128 stands for zero in the data rows.
Here are some points, one per row:
[184  46 101 197  77 211 106 105 144 119 148 113 179 158 122 105 158 141
 132 147 130 149 116  55 227  85  90 165  93 132 151 122 108 134  99 107
 124 147 119 107 118]
[125  68 136 101 132 111 156 108 157  63 128 132 116 124  86  95  73 119
 134  29  70 146 135 130 128  77 111  99 135 125 130  95 109 188  48 122
 165  71  89 134 122]
[ 37 107 163 162 164 162  87 135 111 165 177 110 194 151 118  42  77 103
 212  70 191  66  95 151  95 123 111 180 127  86 130  72 161 103  95 110
 111 159  81  76 185]
[134 108 211 110 155  76 117 134 160 121 180 142 110 176 137 129 149  61
 102 194 172 158 135 136 132 131 168  91 168 142 138 127  77 201 134 106
 117 120 100 116 154]
[154  73 128  77 113 126 127 167 105 132 122 105  72 134 120 184 144 159
 166 167 133  87 156 156 116 150 145 184 171 170  96 126 103 154  80  97
  81  50 152  59 140]
[ 88 189 115 135  75 178 185 207 248 157 143 106  79  64 160  69 106  96
  89 106 138  89  17 145 152 170 161 122 111 115  85  68 165 167 122  95
  64 116 115 139  74]
[ 96 129 154 117 130 160  77 130 151 150 144  96  84  90 154 140 191 147
 105 138 139 159 102 131 146 167 103 156  53 166 151 104  93  79 128 193
 182 110 197 129 100]
[207 177 108 154 193  71 108 154 164  79 141 107 139  61 175  96 123 172
  74 138  77  95 108 118 185 118  83 161 135 105  84 148 144  85 147 165
 135  56 157  98 186]
[ 62 133  80  92 128 142 152 147 116 139 116 236 132 125 179 137 162 173
 154 106 127 142  92  98 151 170 106 128 124 133 152 116  91  94 166 144
  88 182 187 139 200]
[122 170  88  47  75 164 111 115 175 140  77 143 209 148 219 107 139 171
 112 131 169 116 106 150 140 181 145 142 186 173 117 121 197 168 179 124
 207  99 102  74  85]
[ 97  95 125 174  97 108  91 120 117 145 106 156 114  96  86  73 155  53
 100 164 103 113 125 121 146 243 119 128 161 154  48 166 166 179 107  98
 187 158  80 105 205]
[135 142 166 137 112 133 179 101  44 111 138  92 141  84 200 109 148 161
 154 147 117  32 172 243  97 124  64  87 130 151 184  83 155  99 171 113
  40 106  99 255 153]
[ 88 175  74  67 108 110 121 101 109 135  90 103  93 189 145 149  59  98
  62 143 141  89 126 180 220  89 145 158  70 153  91 185  61 156  95 122
 171 140  46  92 100]
[114  89  88 132  73 133 133  70  13 149 152 154  56  54  89 118  68 163
 160 157 136 161 133 155 126 165  80  99 196  50 137  95 109  20 178 112
 145  97  81 165  46]
[181 168 132 163 124 192 115 171  86  79 123 124 112 101 149 133 155 101
 185 140 105 148 123 136  86 115 142 139 187 158 126 127  89 143  51 125
 181 121 155 157 133]
[123  81 152 110 169 165 239 134 111 135 180  62 100 107 185 113 177 114
 105 127  86  89 126 127 144 129 185 149 147 143 142 143  86 129 134 111
 166 113  77 109 139]
[ 89 165 145  64 148 198 163 196 160 153 136 103 119 196  55 150 102  92
  92 104 114 157 164 153 112 172 103 172  97  51 148 169 195 137 110  61
 145  90 120 126 193]
[124 149 171 115  96  67  61 186 159  94 157 152 178 147  90 226 114 126
 138 144 178 153  21 192 160 140 121 130 160  82 159 100 179 182 155 198
 135  97 124 137 119]
[132 104  87 134 112  77 153 109 128 118 219 154 157 104  81 140 119 144
 168 119 111 147 124 161  97 119 159 184 122 150 131 148 113 131 119 128
 100 100 135  91  99]
[151 157 176 125 122 104 123 146  65  84 156 118 141 184 184 148 176 147
 136  94  70 188 141  86  94 137 134 165 116 180  97 115 177  70  79  89
  99 162  81  50  87]
[115  55 129 168 233  53 162 158 129  96  58 186 144  54 148  62 117 104
  91 149  65 127 126 198  79 101  91 154 118 138 255 120 140 128 121 117
 115 169 105  78  44]
[117 130 172 123  75  75 153 148 154  44  46 141 127 117 159 169  92  78
 121 147 156 189 188 150 144 148 104 140  94 150  98 103 109  79 136  94
 148 140 203 102 134]
[169 118 111  99 170 108 211  50 117 200  74 125 172 124 111 133 143  86
 101 147 157 212  20 192 121 117 116 151 139  78  28 106  77 161 108 105
  71 159 121 166 124]
[122  97 111 143 122  73  96 150 100 231 134 204 128 138 177 127 157 136
 130 158 136 120 176 158 138 117 100 180 102 123 126 206 141 156 111 154
  85  97 156 113 139]
[ 58 130  95 117 104 109 157  96 179  90 152 150 131 156 157 140  78 208
  88 135 126 142 132  53 101 160 117  87 134 134 170  90  40 145  78 151
 107 109 103 147 178]
[171 118 161 139 120 143 118 121 146 146  95 121  94 111 141 213 131  96
 171  55 107 117  48  88 147  90 121 168 103 127 132 156 120 123 171  62
  96 114  92 124 180]
[146 140 113 110 140 149 118 135 135 171 119  90 135 103  71 155  91 141
 121 115 165 154 138 114 193  84 126  31 119 122 144 102 131 176 191  36
  98  88 148  36 108]
[149 136 131 179 144 108 101 141  48 150 124 163 100 167 159 199 106 115
  37  76  86  91 207  88 189 138 204 119 147 172 202  94 158 136  65 159
 110 141 189 188 122]
[135 157 109 144 160 182 110 163  82 130  91 182  43 225 110  76 145 147
 144 110  62  74  77 155 104  91 165 106  58 107 108  57 105 142 206 100
 179  85 125 117 155]
[ 62  62 109 111 165 130 100 183 154  72  97  99 153  91  45 195 200  90
 124 137 156  47 177 115 106 129  86 178 169 137 108 103  99 109 174 121
 124 165 133 163  43]
[116 131 157 124 162  81 135 132 114 140 173 143 163 154 101 100  80 165
 118 172  92 129 167 120 150 166 146 119  90 188  35  96 138 152 150 209
 175 138 162 179 116]
[145  81  85 206 185 204 175 135 152 112 168  96 110 110 154 203   0 127
 183  90 175 215  79 164 140 127 198 120 201 199  84 236 146 100 143 166
 115 206 171 141 157]
[132 112 135 104  94  99 124 126 133 164 106 127  70 162 171  84 201 109
 158  99 126 126  89  83 115 119  80  77 156  95 115  79 198 135  72 163
 105 118 179 102 137]
[185 121 186  51  67 164 158 156 119 120 103 147 190 129 145  88  87  71
 167 157 169 101  97  48 135 131 138 125  94 128 132 182  58 144 165 145
 118  89 196 122 105]
[ 81 197 118 141 161 147 139 124 125 143 205 152  99 147 125  83 158 187
 130 135 142 202 151  87 194  82  58 145 199 145 128 116 147 180 153 103
 133 155 203 154 122]
[120 167  69 151  69  97  69 145 185 147 170 114 179 106 146  96 126 132
 153 148  74 161 181 165 149  74 132 113 129 144 128 110  41 131 156  85
 120 106 189 161 184]
[149 162 199 165 133  98 161  63 155 146  99 149  77 138  96 123 170 186
 144 161 156 154 134  98 155 134 161 197 152  86 131  62 148 124 183 178
 143 143  90  80 120]
[ 57 110 139 169 109  47 113  66 189 174  70  32 155 182  55 108 145 140
 111 148 133  60 153 123  78 151 208  89 201  99 173 183 163  17 135  77
 101 203 207  93  76]
[138  94 142 107 147 146 160 127 116 192 119 137 166 160  77  99  85 131
  64  84 181 120 165 111  82  83 135 170 132 240 133  87 140  53 125 142
 152  62 120 135 134]
[103 121 147 215  71  79 197 196  39 140  54 114 128 153  67 116 188 191
 124 165  99 106 143 161  85  94  81  27 109 190 130 193 124  66 177 183
 119 131  57 150 100]
[149 160  79  49  76 176 112  76 127   5 155 146 122 147  82  81 176 146
 135  74 108 133 151 187 142 124 177 137  82 160 134 114 154 140  75 169
  86 165 183 138 179]
[139 102 142 121 136 122 129  91 183 103 106 143 105 164 205 143 135 144
  96 160 192 148 150 151 100  70 175 108  65  93 154 180 190 148 133  43
 184  79 128 177 132]
[129 118 165 128  89 156 111 122 117 162  93  37 175 122 130 142 107 179
 108 123  40 176 114 131 141 160 113 155 112 113 177 135  95 209 117 160
 171 155 162 169 136]
[164 137 182 105  93 156 103 164 227 156 136 190 149 156 139 158  93 104
 132  96  75 163 153 172 181 137  74  45 183  90  91 135 101  63 120 160
 146 171  90 130 129]
[  2 132 134 178 157 134 116  87  92 119 133 124 180  86 182 126 142 100
 181 117 108 145 145  82 181  93 193  83 118 101  71 145 148 116 125 152
  84  47  97 161  99]
[155  69  78 169 179 138  96  41 117 130 146 148  82 108 141 114 143  87
 176 130  60 160 151 129  87 195  73  88  97 182 155 115 157 113 253 162
  85 126  80 201  81]
[164 167 128 144 104 170 164  93 172 104  93 158 107  58 106 162 160 148
 133  44 146 107 238 132 106 146 149 186 119  59  92 149 132 208 128 205
 153 151 116  96 162]
[118 102 117 135  97 106 155 147  60 130 179 150 126 109 117  90 171 105
  53 106 140 128 139 112 104 159 203  94  90  93  80 193 128  99 138 159
  97 174 129 110 101]
[119 164 132 105 112  94  85 135 146  64 169  99 125 147  75  86 127 120
 115  96 126 103  67  86  66  77 145 177 182 115 179 207 135  62 192 116
 125 138  73 190 100]
These points spread out most along one direction. How many in every 100 of the points above lie lower along it than each point below? Answers are rounded to whole numbers. More than half of the points above lie lower than the first one.
[134 111 105 140 148 178  91 143 130  99 123  53 114 190 173 135  83 122
  93 187 134 135 156  94  68  90 102 143 169  17 107 109  99 147 146 194
  68 147 121  84 108] 43
[121 178 129 203 153 111 120  75 150  55 100 138 148 155  54 120  93  60
 130 156 153  14  83 101  64 163  32 140 194 145 153 192 116 120 100 102
 107  85 145 108  82] 16
[140 162 152 125 182 147 100 110  99 133 136 146 184 121 135 196 175 165
  60 112 184 115  84 157  78 166  95  72  46 136 136  88  88 145  88 119
 108 116 171  89 180] 67
[160 129 101 110 108  53 101 137  62 120 141  49 144 113 156 113 116 111
 153  42 175 115 143  97 129 130 126 103 143 107  91  96  87 161 153 118
 211 152 171 129 153] 51
[121 116 163  77  64 202  95  55 140 186 128 207 138   0 113 176 114 132
  74 204  38  98 124 107  43  12 144 116 132 114  91 113 136 129 132 143
 140 163 141 138 155] 35
[180  76 140 124 151 140  17 195 123 125  84 139  95  84 103  74  85 200
 139 123 186 167 123  97 120 182 132 112 111 100  82 160 109 106  95  64
  84 180  91 238 123] 24
[125 194 174 110 181 118 126  96 147 164 174 127  90  95 144 161 127 131
 202 146 141 129 159 116 115 137 125  91  63 166 118 197 120 142  63 113
 167 186 140  83  73] 49
[186 125  62 164  90  99 208 117 109 140 191 145 161 160 145 198 143 126
 141 184 105  86 143 105 126 126 108 133  73  95 110  86 181 126  89  97
 163 173 168 148  96] 33
[173 209  57 143 139 184  95 131 156 153  88 142  95 166 116  94 171  58
 158 130 203 165 132 136 145 133 190 146 143 100 218  81 126 124  77 159
 141 106  34 109 117] 82
[159 138  96  41 255  91 163 184 102 129  88  33 121 159  89 152 103 136
 211 172 168 133 136  62 202 109 153  89  98 148 237 141 247 123 111 145
 176 126  65 125 231] 49
